In the rows, zero is written as 128.
One turn moves every row onto another: examples first, then more rows asked:
j194: [122, 137, 115, 164, 118, 122, 128, 154, 126, 118, 124, 147, 115, 126, 153, 138, 138, 143, 138, 141, 138, 129, 116, 132, 106, 120, 133, 107, 107, 150, 115, 120, 129, 138, 138]
j817: [168, 111, 102, 134, 116, 134, 130, 140, 118, 129, 136, 129, 127, 138, 125, 135, 123, 106, 129, 121, 159, 135, 120, 139, 120, 130, 119, 132, 121, 108, 132, 116, 136, 144, 137]
j522: [135, 102, 128, 143, 100, 154, 132, 148, 140, 111, 132, 118, 125, 124, 158, 135, 117, 129, 140, 143, 114, 125, 112, 130, 93, 129, 118, 131, 106, 119, 133, 113, 147, 104, 147]
j463: [98, 117, 126, 145, 116, 124, 128, 139, 123, 128, 135, 129, 134, 137, 123, 137, 121, 139, 120, 148, 111, 125, 115, 124, 163, 128, 113, 132, 145, 112, 146, 152, 155, 136, 129]
j471: [124, 140, 129, 143, 107, 135, 111, 121, 129, 105, 147, 129, 113, 142, 144, 135, 141, 136, 139, 144, 119, 107, 97, 149, 118, 142, 135, 122, 117, 145, 124, 119, 131, 132, 125]
j646: [148, 114, 104, 143, 101, 126, 119, 112, 120, 131, 133, 130, 131, 137, 118, 138, 128, 116, 128, 151, 111, 123, 124, 110, 152, 134, 116, 128, 135, 115, 107, 115, 117, 152, 144]
j597: [151, 119, 113, 140, 115, 128, 133, 148, 136, 128, 132, 128, 129, 141, 122, 135, 120, 114, 132, 141, 111, 121, 113, 111, 103, 138, 125, 145, 99, 169, 158, 125, 161, 133, 133]
j911: [110, 123, 112, 155, 110, 125, 115, 143, 136, 132, 140, 124, 114, 111, 140, 128, 119, 138, 123, 158, 151, 120, 114, 136, 137, 141, 126, 159, 125, 105, 112, 130, 150, 148, 149]
j545: [118, 133, 111, 144, 123, 125, 137, 131, 123, 145, 149, 154, 118, 127, 142, 142, 121, 112, 116, 146, 133, 155, 93, 120, 127, 141, 117, 152, 144, 135, 120, 120, 126, 136, 134]
j445: [150, 134, 124, 132, 104, 131, 122, 156, 125, 119, 135, 139, 141, 125, 140, 113, 139, 149, 135, 140, 117, 111, 96, 104, 130, 130, 111, 122, 129, 143, 117, 104, 165, 125, 149]
j7: [138, 114, 124, 131, 115, 115, 115, 151, 133, 126, 136, 155, 132, 105, 151, 136, 127, 133, 109, 167, 108, 125, 95, 136, 115, 138, 108, 145, 141, 124, 128, 123, 120, 140, 130]
j123: [132, 113, 124, 152, 121, 106, 126, 137, 118, 135, 142, 122, 133, 132, 131, 149, 133, 141, 155, 138, 105, 154, 95, 97, 128, 114, 125, 137, 135, 151, 99, 122, 157, 115, 139]
j472: [149, 128, 111, 122, 117, 120, 99, 126, 113, 131, 132, 128, 137, 129, 115, 155, 123, 123, 137, 152, 129, 135, 131, 127, 140, 115, 125, 134, 132, 103, 134, 137, 117, 117, 137]
j848: [153, 118, 108, 146, 117, 118, 126, 147, 123, 126, 135, 132, 143, 129, 128, 133, 114, 144, 136, 131, 131, 143, 114, 108, 139, 126, 121, 140, 119, 133, 98, 108, 188, 122, 146]
j578: [128, 121, 121, 149, 137, 109, 115, 116, 130, 115, 140, 155, 111, 131, 133, 135, 123, 118, 145, 150, 131, 116, 92, 113, 106, 113, 146, 137, 125, 143, 134, 131, 152, 127, 121]
j109: [164, 110, 99, 140, 116, 122, 128, 142, 128, 120, 127, 129, 138, 130, 128, 132, 122, 99, 131, 150, 139, 130, 103, 93, 132, 135, 126, 136, 126, 108, 101, 130, 125, 137, 124]
j865: [153, 108, 96, 147, 123, 116, 123, 142, 144, 129, 139, 122, 98, 143, 116, 107, 119, 120, 125, 138, 110, 127, 97, 112, 112, 123, 113, 152, 123, 116, 132, 126, 157, 123, 157]
j69: [110, 141, 115, 143, 109, 105, 124, 123, 120, 130, 118, 144, 116, 114, 153, 131, 128, 145, 129, 138, 116, 129, 105, 122, 104, 106, 136, 118, 113, 124, 119, 132, 149, 126, 122]
j619: [128, 95, 130, 156, 128, 126, 147, 167, 128, 110, 118, 114, 128, 128, 130, 133, 126, 126, 123, 141, 143, 136, 99, 130, 143, 145, 113, 126, 140, 132, 141, 144, 150, 142, 122]
j94: [109, 101, 112, 144, 129, 118, 122, 158, 102, 115, 126, 140, 128, 116, 136, 139, 114, 126, 116, 132, 120, 131, 100, 109, 131, 138, 113, 143, 140, 122, 148, 151, 156, 129, 114]
j429: [103, 115, 111, 149, 113, 143, 128, 161, 114, 113, 139, 132, 129, 129, 128, 150, 122, 127, 122, 142, 114, 139, 112, 148, 153, 145, 102, 118, 138, 146, 139, 130, 141, 138, 129]
j887: [137, 123, 121, 139, 94, 130, 121, 152, 126, 135, 131, 97, 134, 135, 108, 132, 125, 111, 137, 139, 115, 117, 137, 125, 118, 127, 119, 134, 91, 146, 149, 125, 149, 131, 151]
j857: [119, 132, 107, 140, 112, 123, 146, 126, 109, 117, 139, 142, 110, 127, 128, 145, 126, 130, 139, 151, 119, 126, 135, 105, 118, 109, 130, 153, 135, 139, 143, 124, 155, 100, 161]
j908: [103, 108, 145, 140, 118, 118, 127, 137, 127, 124, 134, 128, 122, 103, 125, 128, 122, 109, 129, 164, 151, 136, 115, 123, 132, 119, 120, 124, 136, 121, 118, 122, 128, 132, 138]
j293: [130, 119, 131, 127, 111, 117, 115, 153, 104, 130, 136, 103, 147, 123, 131, 126, 138, 140, 146, 136, 115, 135, 106, 94, 133, 111, 110, 123, 125, 134, 116, 117, 135, 116, 160]
j698: [132, 125, 126, 134, 105, 121, 121, 128, 127, 132, 142, 119, 130, 143, 121, 148, 125, 121, 134, 147, 87, 126, 119, 110, 110, 134, 122, 148, 103, 159, 154, 139, 146, 117, 129]
j569: [141, 119, 119, 140, 113, 112, 121, 145, 127, 138, 126, 110, 126, 129, 103, 139, 111, 112, 136, 144, 122, 136, 135, 108, 117, 125, 131, 148, 95, 140, 151, 141, 168, 114, 135]
j883: [143, 123, 142, 141, 116, 125, 127, 145, 131, 128, 137, 124, 116, 138, 120, 129, 123, 109, 131, 153, 102, 125, 120, 124, 158, 127, 126, 137, 113, 139, 122, 108, 117, 88, 145]

j597 goes to j887
j69 goes to j109
j908 goes to j545
Now find these:
j848 goes to j445
j619 goes to j429
j883 goes to j857
j578 goes to j817

One turn moves every row onto another: examples first, then more rows asked:
j602: [104, 137, 123, 106, 111, 123, 114, 128, 128, 141, 137, 136, 139, 138, 115, 156, 137, 118, 139, 107, 139, 101, 172, 148, 112, 133, 112, 101, 138, 109, 123, 151, 131, 139, 137, 112, 125, 126, 145]
j502: [115, 123, 160, 133, 141, 122, 123, 119, 81, 144, 115, 131, 124, 136, 108, 138, 134, 124, 104, 146, 108, 112, 119, 135, 128, 116, 117, 135, 116, 127, 124, 126, 129, 137, 113, 114, 139, 111, 137]
j273: [108, 156, 136, 118, 116, 117, 122, 128, 131, 137, 144, 138, 133, 134, 120, 154, 130, 124, 146, 117, 127, 97, 163, 150, 102, 135, 105, 99, 124, 114, 137, 155, 124, 142, 130, 112, 115, 124, 150]
j647: [128, 119, 164, 135, 136, 119, 117, 118, 81, 140, 124, 138, 131, 135, 104, 138, 140, 121, 108, 154, 114, 100, 113, 132, 130, 121, 121, 130, 122, 126, 128, 120, 147, 151, 113, 117, 138, 115, 133]
j126: [108, 151, 151, 118, 127, 157, 112, 142, 124, 145, 147, 145, 105, 109, 97, 110, 150, 131, 137, 135, 109, 106, 143, 105, 107, 154, 132, 120, 127, 144, 123, 103, 129, 155, 111, 136, 121, 132, 146]
j801: [104, 147, 139, 113, 116, 152, 117, 153, 135, 139, 144, 151, 114, 101, 111, 113, 147, 129, 135, 135, 106, 111, 138, 115, 115, 139, 125, 105, 116, 147, 118, 92, 128, 163, 118, 139, 130, 136, 151]
j894: [119, 116, 156, 141, 132, 122, 130, 122, 88, 150, 118, 131, 123, 144, 105, 140, 130, 108, 108, 137, 115, 117, 111, 124, 127, 113, 114, 137, 110, 125, 132, 116, 148, 147, 118, 116, 133, 118, 136]
j261: [115, 119, 157, 139, 133, 119, 123, 120, 84, 137, 126, 130, 131, 135, 102, 139, 137, 113, 101, 138, 99, 110, 109, 126, 123, 119, 114, 134, 116, 133, 125, 122, 150, 152, 115, 114, 138, 126, 129]
j149: [100, 158, 147, 125, 113, 155, 111, 149, 127, 146, 135, 140, 110, 110, 111, 113, 150, 134, 135, 134, 116, 98, 141, 125, 110, 144, 132, 102, 121, 146, 114, 102, 131, 171, 103, 139, 111, 137, 147]
j260: [104, 159, 149, 127, 125, 156, 118, 156, 130, 135, 133, 146, 109, 106, 111, 118, 144, 131, 134, 125, 107, 107, 136, 113, 109, 146, 129, 107, 125, 145, 106, 100, 130, 159, 103, 139, 126, 135, 146]
j670: [104, 122, 122, 124, 91, 132, 118, 124, 128, 153, 138, 139, 118, 140, 107, 115, 124, 104, 120, 143, 139, 116, 110, 139, 114, 127, 136, 132, 118, 144, 142, 114, 142, 144, 120, 141, 122, 136, 146]
j364: [108, 148, 135, 120, 103, 119, 113, 125, 120, 142, 126, 129, 136, 127, 114, 160, 132, 126, 147, 119, 129, 98, 166, 144, 113, 139, 108, 96, 134, 114, 136, 150, 134, 132, 141, 107, 122, 111, 134]
j682: [94, 133, 131, 113, 94, 138, 123, 132, 142, 154, 145, 144, 145, 109, 89, 129, 143, 117, 122, 107, 121, 108, 132, 140, 149, 116, 127, 101, 139, 143, 144, 127, 133, 145, 125, 127, 133, 123, 152]
j845: [102, 153, 147, 106, 121, 151, 106, 150, 133, 138, 139, 136, 112, 110, 117, 113, 144, 122, 140, 132, 116, 98, 144, 116, 115, 140, 135, 105, 119, 143, 119, 92, 122, 167, 108, 139, 129, 138, 142]
j246: [101, 146, 136, 106, 112, 127, 117, 129, 126, 140, 124, 134, 130, 138, 119, 164, 125, 127, 144, 118, 128, 94, 170, 145, 104, 139, 104, 106, 132, 113, 130, 150, 128, 132, 139, 111, 125, 122, 136]
j44: [103, 150, 139, 114, 109, 155, 121, 144, 132, 134, 136, 144, 114, 98, 113, 108, 151, 119, 134, 135, 111, 112, 130, 112, 112, 145, 126, 109, 124, 142, 117, 103, 139, 164, 107, 141, 128, 135, 152]
j125: [119, 116, 165, 143, 130, 111, 125, 111, 85, 137, 117, 131, 125, 128, 106, 130, 126, 113, 108, 140, 105, 103, 122, 136, 130, 117, 118, 137, 126, 119, 126, 118, 124, 150, 126, 110, 136, 126, 130]
j361: [105, 142, 130, 117, 110, 131, 114, 131, 123, 138, 142, 140, 134, 141, 117, 151, 131, 119, 142, 112, 140, 104, 175, 151, 121, 131, 101, 104, 135, 106, 132, 142, 129, 131, 135, 109, 124, 118, 134]
j389: [120, 139, 127, 129, 117, 135, 121, 111, 119, 158, 145, 152, 138, 136, 115, 116, 127, 106, 126, 122, 151, 106, 133, 139, 127, 114, 113, 115, 145, 135, 141, 129, 156, 156, 124, 107, 159, 123, 119]
j27: [118, 112, 154, 137, 135, 126, 133, 114, 94, 152, 123, 124, 125, 132, 112, 137, 134, 120, 105, 140, 123, 118, 111, 129, 133, 111, 124, 139, 115, 125, 127, 125, 138, 147, 117, 108, 134, 118, 123]
j162: [105, 146, 131, 113, 105, 129, 123, 126, 112, 134, 142, 132, 128, 138, 113, 158, 131, 124, 146, 115, 137, 108, 157, 143, 111, 135, 106, 105, 139, 106, 133, 153, 121, 134, 140, 109, 117, 108, 135]

j273 goes to j125
j246 goes to j502
j602 goes to j27
Now find these:
j894 goes to j801
j670 goes to j682
j647 goes to j149
j162 goes to j261

One turn moves every row onto another: examples first, then more rows asked:
j990: [113, 132, 129, 149, 144, 146, 111, 118, 119, 157, 144, 125]
j28: [137, 129, 125, 142, 118, 143, 140, 126, 112, 123, 160, 156]
j202: [147, 146, 111, 149, 121, 155, 138, 139, 110, 131, 140, 138]
j974: [108, 144, 137, 131, 118, 129, 127, 155, 139, 125, 161, 119]
j424: [128, 139, 155, 144, 150, 151, 135, 155, 122, 131, 137, 150]
j901: [109, 151, 106, 128, 144, 130, 109, 137, 131, 119, 154, 133]
j311: [125, 140, 151, 143, 159, 143, 123, 156, 126, 135, 147, 156]
j103: [113, 124, 138, 108, 123, 120, 111, 131, 134, 122, 141, 132]
j617: [119, 119, 138, 118, 131, 131, 114, 113, 122, 136, 126, 133]
j85: [136, 122, 139, 143, 105, 147, 140, 139, 116, 143, 145, 139]
j144: [104, 151, 123, 136, 134, 142, 136, 132, 126, 109, 152, 118]
j127: [128, 159, 109, 138, 130, 138, 119, 160, 134, 120, 158, 125]
j881: [151, 140, 117, 143, 110, 144, 127, 159, 122, 140, 149, 142]
j854: [124, 158, 114, 143, 130, 148, 124, 152, 129, 125, 139, 109]
j266: [130, 140, 147, 144, 154, 148, 134, 153, 122, 124, 145, 159]
j213: [103, 145, 123, 131, 131, 135, 109, 147, 132, 138, 132, 108]
j147: [123, 141, 153, 147, 161, 153, 129, 148, 120, 135, 136, 150]
j346: [135, 135, 117, 126, 106, 132, 131, 155, 128, 117, 153, 149]
j585: [136, 148, 104, 151, 147, 146, 106, 131, 118, 144, 151, 138]
j264: [134, 124, 123, 138, 121, 135, 101, 141, 122, 162, 142, 147]
j499: [119, 131, 125, 143, 143, 131, 98, 132, 128, 152, 166, 146]
j914: [117, 147, 148, 143, 160, 149, 134, 150, 125, 121, 140, 147]
j725: [122, 143, 153, 141, 153, 146, 130, 163, 129, 131, 143, 146]
j489: [125, 122, 134, 113, 123, 128, 125, 115, 122, 115, 141, 148]
j73: [124, 117, 143, 112, 116, 129, 123, 125, 126, 128, 130, 136]
j271: [111, 128, 133, 112, 133, 127, 120, 114, 126, 115, 135, 130]
j195: [124, 117, 133, 115, 132, 121, 105, 116, 128, 130, 145, 147]
j559: [136, 142, 116, 149, 135, 147, 102, 146, 124, 160, 141, 126]
j254: [130, 132, 108, 141, 139, 149, 115, 115, 108, 142, 136, 149]
j568: [127, 137, 119, 132, 109, 151, 144, 139, 116, 119, 124, 130]

j266 goes to j311
j103 goes to j73
j568 goes to j254
Now find these:
j974 goes to j85
j559 goes to j854

